Each row is where one point has got to under a steady rotation. How many ticks took it there?
The counts run from 0 to 242.
[-27  -7 -17  -1   5  19  -7  -5   2  -4  -1 -14   9  10  -3   6 -23 -11
 -15   9   0  22   5  -4   5   2  -8   8   4  12 -29 -28  -2  25   6  -8
   0  -4 -10 -12 -14 -20 -11 -13 -18  10] | 120
[ -1 -16  24  13  10  17  17  -2  19 -15  23  19 -18  14  19 -20 -12   6
 -20  -6  18  -4   6  -6  -1 -20  -7  -3 -18   6 -11   7  11   1  15 -11
 -24   7 -20   5   6  15  -7  12  -4   1] | 175
[-18 -22   1   8  -1   4  -4  16  21  -8   5  -4   7  23  39   0  -8  -7
  -3  15  30 -20   7  -5   4   8  -5 -16  -7   8 -10 -12   6  15  -9  -7
   3 -20  -4  10   9  -9   4 -10  -6   9] | 147
[ -2 -14  -1   5   4  13 -17   7  -4   6  22 -22   1   1 -17  11  -5  -6
 -12  -9  -1  14  12  -3   3  15  -8  13   1   3   9  -2  -8   0   7  24
 -25  25 -21 -10   1 -14  10 -19 -26  -8] | 17
[  1  -8  -2 -14  28   2 -12   2 -14  16   9   0  14   4 -16  -7   2   1
  11 -25  13   7   3  -3   3  12 -17  -7  16 -14   1   0  -2  10  14  -1
 -12  19 -30 -22   1 -13 -14   1   0 -14] | 107
[  0  -4 -12 -12   6   7  -4  -1   4 -12   9   6 -11   9 -23 -29 -18 -13
  -3 -15  -4  13  -7 -12  -6   1 -21  20  -2   9   1  12   7  -4  20 -19
 -13  25  -4 -22  -7  -6 -15   4  -1  15] | 96
[ -1  -6  -7   0  14 -15 -13  12   6  13  11  -8   0  -6  -8 -18   2   3
   9 -19  14  -4  -8   4 -11   8 -23   4   0   1  -5  16  -5  -3   7   3
 -14   5   3 -29  14 -18 -29 -15 -23 -12] | 105
[-15   7   4 -13  -6  -4 -36  13  16   0  12   3  -6  15  -9   8  -5  15
 -15 -10  -3   1  15  -8 -12  -3 -14   9   0 -14  11  10 -16  -7   8   2
   0  21  -5 -13  -5 -19  17 -23 -19  -2] | 133
[  7 -11  17  -1  -2   9  -2  -1  -3  -2  32   2 -21   8   6   1  -6  10
 -11 -20   7 -16   9 -21  -4   2   0  -1 -17 -10  19   8   4 -10   8  10
 -29  30 -24   2   2   1  23   8   6  -5] | 168
[  8  -2  -6  -2  12 -16   3  16  11  18   3   9  -3   9   4  -3 -20  -8
  -3  19  20  12 -14   3 -13  17   2  -3  -3  -7 -11   7  18  28  21 -29
   7   6   1 -18 -17  -3  -9   8   9 -11] | 207
[ 11 -14   9 -12 -10  -2   7 -10  -4  -7  15 -10 -18  -1  -1 -40  -4 -21
   9  -3  36  -4 -13  -2  14  -4  -8  -3 -15   4   4  11  17  13  11   5
 -31 -17  12   4   4   0  -4   1  -8   2] | 184
[  6 -23  -6 -20   3  -1  14   0 -12  18   0  -1 -15   0  13   3  19  24
   7 -12  18  -5  -1  11  -6   3   2 -14  -5  -2  -7   5  21  11  15  -8
 -16 -22 -14 -26   4 -13  -4  23  -2 -13] | 81
[ -9  -8   7  20  13   3 -24  10  27 -13  25  10   8  15  12  -1 -15  11
 -24  -3   6 -13  16 -16  -4   9  -8  -3  -1  -4   5   7  -7   5   1   4
   1   9   3   2   6 -20  -4 -26 -15   1] | 139
[-16  22 -12 -12  -4  -2 -18   3  16  -2  -5  -5  -4  17  -8  12 -21  13
 -14  13  -8  20  12   3 -14   2  -8  12  -4  -8  -4 -10 -10  14   7  -7
  17   2   1 -18 -18 -14  14 -28 -17   3] | 127
[ -8   1  16 -13  13  10  -7 -14 -19  -5  17 -10 -10  16  15  25   5   8
  -5   8  10  -8   8 -17  -4   6   7  -3  -6 -16  -2 -21   6  21  -2  19
  -2  -8 -29   6  -6 -13  18  12  -5  -8] | 47
[-11 -34  -7 -17  -2  -2 -19   5   4   6  12  11   3  12   2  18  14  12
 -13   0   0   2  15  -8  -6  17   2  12   2   7  -7  11 -13 -10  17 -15
  -2   2 -15 -28  -2 -26   2   1 -18  -9] | 230
[  1 -18 -10   4 -24   5 -13  17  16  18  -6  -5  -8  -6  21  -7  -7   1
 -17   9   5   0   3   5   2  14 -13  10   9   5   0 -11 -20  -6   3 -11
 -13   3   2 -20  -1 -37  -2 -12   6   6] | 238
[-20 -12 -11   3  -5  11  -7   2  23 -12  -1  -9   7   8 -10  -2 -21   1
 -21  17  -2  22   9   2   5  -2  -7  14  -3  12 -23  -9  -7  14   8 -13
   3  -5   6 -15  -8 -14 -11 -25 -27   5] | 121
[  8  17   9 -20 -12   0   5  -2  -7  10 -10  10 -32   5  22 -16  -8   3
   7  -2  22 -15  -8 -11  -7  -6 -12  -3 -10 -14   3 -17  -1  19  10  -8
   1  -8 -13  -3 -13 -11   9  16  24   3] | 64
[-10   3  -3  -7  -9   7  -3   2   5  -3 -13 -24 -18  13  21   5  -8   6
   2  13  20 -12   1   2   0   3  -9 -14 -16  -1  -2 -32   5  22 -11   9
   1 -32   3   7  -1  -9  17  -9   0  12] | 154
[  2   3 -22 -17   1  -2  18   8   9   3  -8   2 -15   8   2  -6 -15   7
   3   6   7  23  -8   7 -23  -1  -7   7 -19   8 -11   4  21  17  20 -31
   4  -6  -4 -23  -9   0 -12  10   7  10] | 92
[  2  15  10  -3  11   1 -21 -14  -4 -14  18 -17  -2  17   6   0  -5 -16
   9  12  30 -14   0 -19  -3  18  -4  -5   3  -5  -3 -14   4  27 -12  24
   7  -9   1  14   4 -13   7 -10  -6  -1] | 40
[  6  -6   5  11 -13  -5   5   8   7  -1  20 -21 -29  -5  24  -7 -13   5
  -2 -14  14 -21  -8 -12 -21   8 -13   3 -18   5  16  -4   8 -13  -9  17
 -31  -1   2  -1  11 -18  13  -6  -3   1] | 166
[  7  25   7   0   5   4  -1 -15   6 -12  10  18 -33  14   5 -15 -21  21
 -15  -1   7 -10  -3 -11 -17 -14 -12   3 -20  -8   2  -2   7  25   9   5
   8 -11  14   4  -6  -3   0   6  13  13] | 66
[-10 -17  -9 -15   6 -18 -15  -4   3 -12   0   4   1  16   0 -11   7 -12
  10  15  19  -1  -5 -13  -2   7 -21   8   0  15 -16  13  -9   6  13 -10
   0 -12  12 -12   0 -19 -32   3 -23   0] | 219
[ -8  -8  -6 -14  14   0 -10  11  13  11  14  -4  -3  20   4  30   1  12
  -4   1   6  14   9   8 -11  18   2   4  -6  -2  -6   7  -1  -4  16  -8
  -1  21 -37 -16  -2   5  23 -12 -23 -11] | 19
[  3 -15 -14  12  23 -10  -9  10   8  13   6 -10  16   7   5  -2  -9   4
   4  -1  16   3  -2  14  -7  18  -7 -12  12   7  -7  -3  14  26   7  -3
   1 -12   9 -17  14 -19 -28 -16  -9  -8] | 111
[  2   3  -8  10  11  -3  -3  24  10  16   7 -25  -5   5  17  24 -10   5
  -1  12  12  13  -5  10 -18  27  -7  -4  -1   5  -5 -14   0  17  -3   3
  -8   2 -18  -4  -2  -6  13 -19 -12 -11] | 21
[  4 -14  13 -22   1   6   7 -17 -12  -4  10  -9 -23   1 -11 -38   5 -24
  12  -6  27  -1  -2 -10  17  -1 -14   1 -12   2  -8   0   4  10   9   9
 -30  -2  -9  -3   1   4   1   8  -8   4] | 185
[  4 -25   2  -3   6 -20   0  10  -3  12  19  -6  -9 -10  10  -8   1 -11
   2   2  12   5 -23 -12 -13  18  -2  13  -4   4  -8  13  11   2  14 -14
 -31  18 -14 -16  -8  -7 -16  14  -7 -17] | 202
[-13  -9  -1 -32 -14   8  -4   0  16  -3  -7   4  -7  30  14   8   5   6
  -2  10  18  -3  19   5  18  -3   6 -11 -19  -9   0  -6  -4  12   9  -8
   9 -15 -16  -2  -5   2  40  -4  -8  13] | 152
[  0  -7  19 -13 -15  -6 -21  -8   8  -2  17   0 -18  10   7  13  21  10
  -5   2  17 -18  11  -4   2   0   0   0  -7 -14  -2  12  -8  -1   0  19
 -16 -12   2  -8   5 -12  15 -13 -27 -18] | 44
[-23   5 -10  -5  -1  -6 -21  18   6  -7  10 -21   4  13  15  -2 -10 -22
  10   8   6  -5 -12 -23 -17  22 -19  11   3   9  -2 -13 -12   2 -12  -2
  -3  12  -8   1  -5 -24  -6 -10 -12   6] | 130
[ -1  16   0 -12  21  -2 -12  -5  -9  24 -22  -7  -6  -2  -7  -8  -6  -3
   4  11  14  11  -2   1   3   5 -25   0   8 -13 -18 -10 -11  36  12   0
   2  -8   1 -14  -9 -17 -17   6  -1  -1] | 215
[ -3   0  14  -9   6  10  10   3   3   0  22  13 -20  18   9   4   2  18
 -11 -21  12 -13  10  -7 -14  -7   1  -1 -23 -14   4  12   3  -7  11  -2
 -14  14 -38  -2   1   6  27   7   7  -3] | 169
[  9   5  -5 -19  11 -14   8 -10 -16  -9  16 -17 -13   6 -10  -9 -10  -4
  22   7  26   5 -17  -6 -13  12   1  -1 -19   3  -4   1  26  25   3   9
  -9 -19   9   0  -3  -4  -4   4   0   2] | 190
[-10  -5 -11 -23   9  -8   1  18   8  10 -13  -7   3  21  -8  -3  -9  -6
  17  -1  28   3   4  15   7   7 -16 -23  -3   1 -10   9  -2  19  20 -14
   7  -7 -14 -13  -3   8  10 -13   2   5] | 2
[ -3  -6  10  10   0   3  -9 -11  15 -15  23   1 -15  11  19  22  -7  27
 -24  17   3  -4  12  -4 -13   5  11   3 -16  -3 -12  -3  12  15  -3   6
  -1 -20   6   6   3 -16   7  -3 -15 -10] | 49
[-14 -22 -10 -25   3  -8  -9   8   7  -5  -3 -14  -3  16 -10  -2  10 -14
  21   2  14   5  10   3  10   6 -21  -4  -9  20  -8   9 -14  -6  16  -2
 -12  -1 -15 -12   9   0  -3 -18 -34   6] | 8
[  1   7  10   1   7  -1  11  12  16   6   9  11 -21  18  27  10   2  26
  -1 -11  13 -14   2   6 -20  -5  -4  -8 -23 -10   1   6   9   4  11 -12
  -9   3 -29  -7   7  12  25  13   1  -7] | 170
[-13 -18 -10 -22 -22  -6 -20  15  14   3   5 -14   2  11  -3 -14  -4 -19
   3   7  16  11  -3   0   9  15  -1   8   5   3  -5  -5  -8  -1   8  -9
  -4  -1   8 -21  -6 -25   7 -29 -21  -1] | 123
[  3   7  11   9  -3   5 -16  13  10  32   7 -10  -8   3   9  -7  -6 -15
  -7   4  21   6  -3   3  10  12  -6   0   6 -23   3 -16 -12  22   9   8
  -4  17 -13  -5  -9   0  26 -19   1 -10] | 28
[ 11  -7   1 -26   0 -20  -1   2 -22  14  14 -13 -18  -5 -11   1  10   4
  16  -3  14   7 -15  -6 -12  19   1   1  -6 -10   5   9  19   8  12   5
 -20   3 -15 -18  -5  -6  13  11  -3 -22] | 196
[-13 -24   9   3  -4  -9 -18  30  14   9   7   6  12  19  30   3   7  -5
  -2 -12  28 -26   7  -7   7   9 -10 -14   9 -10   4   8 -12  -4   1  -2
  -5   9 -20  -4   6 -17   6 -14 -16 -10] | 141
[-19 -31  -1   1  17  20 -13  -1  -3   1   6  -4  14   5  -9  -1   0  -4
 -15  -8   6  17  15  -6  20  -2  -8   6  11   5 -19  -2  -9   9  18  -7
 -10  11 -23 -25   3 -15 -25  -5 -23  -5] | 114
[  0  20   7  -4   6  -7 -14  -7   5   5  11 -14 -11  16  12   7   2  -7
   8  12  30 -15  -1  -1   0  18  -8 -11  -4 -10   0  -3   0  31  -8  20
   7 -19  12   9   5  -7  13 -19 -12  -2] | 39
